A single turn carries every row of the set below to another of its rows. Some are shown first; where does it send the rows asked next?
j505: [-3,24,-14,16,-18,-4,-5,1,-20,-9,-8,21,17,-22,38,2,9,11,8,-45,-12,21,17,-15,-41,9,6,5,11,-16,10,-42,18]
j885: [2,18,-33,-27,-17,-25,13,14,10,-6,-21,-30,25,-20,53,22,25,-5,-16,-14,12,18,9,-3,-16,0,24,3,24,-2,-22,-12,0]
j10: [20,-17,-10,-9,26,-6,5,-12,6,-8,-11,-13,22,-10,13,-21,21,-13,3,-36,11,-11,2,15,-19,24,15,-13,-7,-2,0,-7,-33]
j532: [-15,29,-28,26,3,-13,11,14,7,2,-22,-17,22,-18,26,-10,1,11,4,-3,-8,18,23,-6,9,-14,18,13,-30,-8,-5,-41,17]
j410: [-13,8,-20,-11,6,-12,25,22,-20,2,-38,-9,21,2,29,-27,24,-4,-23,-35,12,-2,28,-6,11,7,34,-8,3,-10,20,-49,-3]
j11: [3,16,-24,-8,-23,-34,21,-9,12,0,-5,-26,37,-3,38,1,13,7,-15,-38,11,13,-8,-6,-29,-13,10,5,16,-8,-38,-18,-4]
j388: [-13,36,-3,18,16,19,1,-1,2,1,-12,-47,44,-1,11,-13,18,1,-17,-3,28,11,12,-8,-7,8,41,0,12,14,17,-46,-8]
j196: [13,-2,-9,28,-3,9,-10,-11,-15,2,-11,-4,61,-24,16,-36,-1,-6,-24,-20,-17,3,-17,11,-20,12,-10,9,26,11,10,-32,-9]
j262: [-21,18,-35,-24,-2,-32,19,-5,-7,13,-18,-22,25,-6,31,4,28,-18,-12,-26,11,17,-1,-20,-25,0,12,0,8,-21,-22,-12,-8]
j634: [6,22,-21,20,-1,-20,32,5,6,-22,-3,-21,16,-23,30,-6,12,6,0,-19,-26,-1,15,23,-4,-23,25,6,-17,7,11,-34,27]
j53: [3,-4,-17,12,6,8,-13,-20,-26,4,-25,11,22,-20,15,-22,7,-23,-26,-14,-15,7,-2,2,9,24,-5,11,13,-4,17,-15,-16]
j271: [-3,2,-3,6,-22,15,-6,30,14,-10,-3,3,16,-15,15,15,4,-15,-18,1,-3,1,-5,2,19,-25,-2,-6,5,20,-6,-19,-9]
j961: [4,21,-16,-23,-17,-37,21,-24,-12,-9,-22,-23,24,-20,36,4,17,-6,-22,-11,4,5,-15,-14,-39,2,34,3,18,0,-21,-17,-1]
j32: [9,9,-22,16,-1,28,2,22,-15,6,-19,-35,36,-8,12,-19,10,9,-15,-36,-24,0,2,-9,18,14,-3,28,-1,-5,-6,-9,10]
j678: [19,5,-19,11,-17,-13,33,-1,0,-13,-28,13,32,-16,1,-14,-16,-12,4,-4,22,4,8,-15,-13,7,28,24,49,-14,-2,-29,-8]
j874: [-9,7,-8,12,-2,-29,6,29,-7,15,-26,3,56,-14,8,-8,4,0,-20,-36,30,18,21,4,-27,-4,8,4,-1,-17,34,-34,-6]
j860: [-8,-5,-15,14,-47,0,28,31,3,0,0,-17,43,-25,6,-1,27,-21,-3,-19,-19,10,22,-12,-14,12,25,-9,31,0,-6,-13,-11]
j383: [5,7,-11,20,-27,-5,40,12,-19,-2,-6,-10,33,-2,4,3,45,-20,-4,-20,-17,35,10,-18,7,6,33,-5,22,-13,6,-19,1]
j86: [-24,19,-8,25,-18,5,1,-1,-3,7,8,-36,14,-14,-1,-15,3,-14,-13,-29,33,-3,13,15,-23,12,36,-12,3,23,20,-29,-7]
j765: [12,12,4,-2,8,14,7,17,-4,-16,-15,-6,27,-15,5,8,-2,-9,-15,12,1,-12,-30,-15,4,-27,18,9,13,14,5,-32,4]
j77: [24,5,-9,3,4,-2,3,15,-21,-10,-13,-33,24,-10,13,-10,21,5,14,-24,16,10,-13,22,-25,33,23,-24,-12,9,2,-6,3]
j843: [-3,-3,-19,7,-34,-12,30,15,18,-12,-19,3,42,-19,-4,-13,-7,-13,-2,-20,-7,-13,24,-14,-16,13,13,8,39,-1,-20,-16,-15]
j942: [2,22,5,11,-33,-2,35,-12,-3,-1,-16,-27,36,-13,4,-32,16,28,-33,-31,5,-10,16,-19,-24,4,10,1,-13,-5,1,-27,-32]
j289: [-7,12,-14,3,-6,3,-1,3,-14,-3,-7,16,10,-22,45,-1,19,-2,4,-51,-24,4,22,-22,-33,3,23,10,12,-17,9,-43,12]
j24: [11,-5,-24,19,-2,25,-12,15,-15,17,-10,-13,18,-29,23,-7,9,-7,-14,-25,2,24,4,3,21,14,-3,30,9,-11,22,-6,-8]
j455: [7,15,3,14,8,8,11,11,1,-12,2,6,42,-1,-5,7,16,-15,-16,-4,2,13,-26,-4,8,-39,-12,-5,11,5,6,-30,-6]
j837: [3,15,-20,-2,-2,19,9,1,3,-8,2,7,12,-30,47,0,26,4,5,-47,-22,1,28,-25,-34,-4,12,15,22,-21,10,-36,-3]
j606: [25,10,-18,14,-4,20,11,13,-19,-21,-16,-29,45,-23,17,-17,7,7,-21,-26,-27,-13,-10,17,-10,16,-4,13,22,16,9,-14,16]
j68: [-2,32,-25,3,-7,26,16,-8,-2,-14,-7,2,20,-28,35,-7,18,18,6,-31,-14,6,27,-31,-40,5,-6,10,20,-21,-3,-36,-6]
j620: [26,-3,-11,-4,20,18,-7,6,7,2,-18,-28,29,-28,24,-11,18,4,9,-5,32,10,-1,0,-17,28,20,-3,-1,-4,1,-14,-36]
j923: [26,10,-4,5,19,3,-4,2,5,-12,-25,-22,41,9,11,-3,22,18,7,-25,16,21,6,4,-4,31,3,-6,-17,-3,-14,-6,-16]
j547: [19,-16,7,6,8,-7,-24,12,10,-1,-11,-17,54,-12,28,-10,20,-1,2,-29,0,6,-3,14,-23,23,31,-21,-7,13,-6,-22,-16]
j838: [-16,11,9,11,6,-1,-21,-1,27,-6,-14,-22,36,-4,7,1,-5,-8,-28,-22,13,-12,32,-2,-7,13,45,13,6,20,12,-26,-12]
j798: [-6,14,-12,27,-5,-14,24,-8,14,-2,9,-21,38,-42,29,-25,9,2,-8,-7,-24,-5,1,5,-30,-31,25,2,-14,8,9,-49,-4]
j195: [4,24,7,-6,-18,-18,16,6,-12,-17,-41,-9,34,-37,2,3,4,10,-33,-1,12,-5,24,-2,-34,18,19,3,1,2,37,-14,-8]
j447: [3,11,-14,-11,-9,-40,6,-11,10,3,-9,-12,45,-24,38,24,24,-11,-23,-19,13,32,-5,-9,-35,-11,17,7,20,-14,-9,-11,-14]
j872: [-10,32,0,25,-2,-2,6,-11,13,-27,-2,-25,36,15,2,5,25,-4,-27,-31,15,15,33,21,0,11,16,-13,4,22,16,-21,-8]
j984: [2,41,-20,9,-15,9,5,-7,-12,-22,-20,14,20,-25,34,4,10,19,10,-25,-9,14,23,-19,-45,12,-6,7,17,-11,6,-38,11]
j121: [-16,22,-14,12,14,-20,16,-25,17,-12,-15,5,27,-36,18,-13,8,-12,-14,12,-25,-1,25,-2,-15,-17,6,3,-15,-2,13,-30,-22]
j317: [22,9,-9,3,-26,6,30,16,13,-10,-10,-27,28,-21,46,-12,32,19,-30,-35,13,8,30,11,7,-8,25,4,16,2,23,-37,-25]
j472: [-3,20,-14,12,27,3,20,-8,13,-10,2,-28,23,3,-8,-7,5,-10,-14,-38,38,-7,18,12,-12,-2,27,17,13,3,28,-21,-10]
j736: [-10,27,-36,22,8,-12,19,2,9,3,-9,-4,10,-45,20,-3,2,-4,5,9,16,21,23,9,-5,-17,-2,14,-16,-12,22,-26,-7]
j665: [21,12,-7,23,-14,-12,27,1,-12,-1,-22,7,44,1,6,-1,16,-8,3,-8,9,40,1,-28,6,2,37,19,32,-20,3,-38,-1]
j670: [2,2,-8,7,-11,8,15,16,6,-6,2,-4,7,-4,-8,-4,-10,-8,-9,-17,9,-22,-25,-8,6,-30,-3,9,-2,6,-11,-20,-3]
j699: [-17,14,-11,4,-8,16,9,17,-19,0,-4,-5,13,-9,2,-3,20,-27,-13,6,1,6,-24,-6,12,-19,-1,-25,1,14,0,-30,-5]

j388 -> j838
j317 -> j874
j32 -> j53
Where do these go?
j885 -> j447
j798 -> j532
j765 -> j271
j620 -> j547
j678 -> j860
j68 -> j289

A single turn carries every row of the set below to another of its rows. Some are shown first; where does it send the rows asked next?
j280: [-11,23,37,-3,-21,25,23,-14,-12,2,11,29,-13,7,15,-22,29,26,13,16,-4]
j100: [-13,24,3,-41,-2,19,21,37,-13,-20,34,29,-1,1,15,-19,-1,28,18,19,-2]
j833: [-14,21,-25,-7,-13,-19,1,-8,-24,-14,-18,8,-11,9,-29,-22,-9,-1,25,24,5]
j993: [-7,24,3,-45,-12,5,25,-42,-32,6,39,22,-11,1,38,-6,-1,18,2,20,0]
j911: [2,5,5,-31,-12,6,-2,-15,-19,-23,-13,26,-7,10,29,-31,-24,27,-9,24,-17]
j778: [-9,25,5,-25,-14,-17,54,-28,-31,10,19,18,-32,14,-12,-11,-6,29,5,-3,-4]
j165: [-9,3,-40,-5,-2,14,4,11,-8,-2,-2,30,-5,-1,6,-26,-10,3,10,29,7]
j273: [-15,22,-24,-7,-13,-19,2,-9,-24,-11,-16,6,-9,7,-26,-21,-11,-1,27,26,7]
j990: [-3,12,4,-25,-19,0,-2,-12,-20,-19,-9,17,2,2,42,-29,-30,24,-4,31,-3]
j336: [-11,30,40,-1,-25,21,25,-9,-13,7,12,23,-9,3,23,-20,25,23,18,18,5]
j700: [-12,22,35,-2,-20,26,17,-18,-8,1,16,28,-8,4,18,-24,26,27,14,20,2]
j832: [-15,19,29,-39,-27,6,24,-39,-30,-32,14,-1,-12,15,-13,-14,7,-3,16,17,4]
j695: [-15,21,33,-37,-30,2,29,-31,-34,-29,14,-4,-13,14,-9,-9,9,-6,17,15,6]
j518: [-3,1,-36,-11,1,15,11,16,-8,-3,-9,34,-14,7,-4,-24,-5,3,7,21,-6]
j543: [-12,23,0,-40,-1,20,20,36,-12,-21,33,29,-3,0,16,-19,1,30,21,19,-3]
j60: [-13,15,-12,-29,-15,-34,19,19,-6,-19,9,8,1,-17,-20,-15,0,24,10,27,21]
j566: [-13,22,-22,-9,-11,-19,6,-8,-26,-13,-20,9,-14,10,-30,-20,-6,-3,24,21,0]
j213: [-13,26,-21,-9,-12,-22,11,-5,-28,-12,-19,4,-14,9,-27,-18,-8,-4,26,20,3]
j588: [-2,10,-32,-13,-1,9,22,26,-15,2,-15,30,-18,6,1,-18,-3,-3,11,14,-5]
j864: [-13,23,1,-40,0,20,21,35,-13,-21,35,31,-2,0,15,-19,0,31,20,21,-1]
j259: [-9,8,-12,-32,-9,-28,18,16,-3,-25,4,16,-5,-10,-33,-18,5,26,5,23,9]
j918: [-15,32,3,-18,-22,-23,55,-27,-33,15,25,8,-21,3,4,-9,-15,25,13,2,14]
j730: [-20,26,-4,-11,-23,-18,36,-40,-24,10,35,10,-9,-2,6,-14,-19,34,11,17,21]
j278: [-12,24,1,-41,0,19,24,36,-12,-20,34,28,-1,1,15,-18,1,29,20,20,-2]
j851: [-9,15,-3,-23,-11,-8,39,-46,-23,0,25,26,-26,16,-20,-19,-6,37,0,5,-4]
j745: [-6,15,-30,-8,-8,5,22,31,-17,7,-9,21,-13,0,12,-16,-9,-6,16,17,6]
j689: [-7,13,-9,-34,-9,-32,26,24,-6,-20,2,12,-7,-9,-30,-13,9,23,6,19,10]
j238: [-9,17,-7,-31,-14,-35,26,26,-7,-17,4,7,-5,-15,-25,-13,5,18,9,21,16]
j909: [-12,22,0,-40,1,21,21,36,-13,-19,36,30,-1,1,16,-21,0,28,19,22,-2]
j353: [7,12,12,-37,-14,1,15,-5,-28,-18,-22,25,-17,16,28,-25,-19,22,-9,13,-25]
j977: [-6,27,7,-44,-12,2,32,-36,-35,9,34,20,-15,1,40,-1,2,14,3,16,-1]
j582: [-11,10,-14,-31,-12,-29,15,14,-1,-24,10,13,1,-14,-29,-18,1,26,7,27,16]
j292: [-13,26,-21,-5,-13,-22,7,-5,-27,-10,-19,3,-11,8,-22,-17,-10,-4,26,24,6]
j401: [-20,21,29,-32,-32,4,21,-38,-29,-29,18,-7,-4,9,-4,-14,0,-5,21,22,15]
j574: [-18,17,28,-35,-29,7,18,-41,-29,-33,17,-3,-6,11,-11,-14,3,-2,17,22,10]
j677: [-13,27,38,0,-24,23,20,-15,-10,5,16,23,-7,2,22,-21,22,25,16,20,7]
j228: [-1,20,10,-27,-22,-9,12,-1,-28,-12,-15,10,-3,1,49,-23,-30,18,0,21,-1]
j947: [-18,15,-7,-15,-17,-9,29,-50,-18,1,36,24,-12,8,-11,-20,-15,39,6,16,10]
j819: [-11,10,-35,-4,-8,7,10,21,-12,4,-4,20,-5,-6,14,-20,-15,-2,17,26,13]
j616: [-8,28,41,-3,-23,21,27,-10,-14,6,12,26,-14,5,17,-20,29,22,15,14,-2]
j544: [-3,24,7,-48,-8,9,30,-40,-31,4,33,26,-19,8,28,-5,7,18,-3,14,-12]
j524: [-19,24,33,-36,-32,1,28,-32,-33,-27,13,-8,-10,8,-4,-11,2,-8,22,19,13]
j321: [-4,26,6,-48,-10,3,34,-35,-33,9,31,23,-19,7,34,-1,5,17,1,14,-8]
j641: [-6,20,3,-45,-8,9,23,-46,-30,4,39,27,-12,4,30,-6,3,19,0,19,-8]
j674: [5,19,14,-33,-18,-6,22,6,-30,-10,-23,16,-16,10,41,-19,-24,16,-3,13,-16]

j918 -> j947
j695 -> j401
Where do these go?
j336 -> j700
j238 -> j582
j641 -> j321
j518 -> j745
j353 -> j228

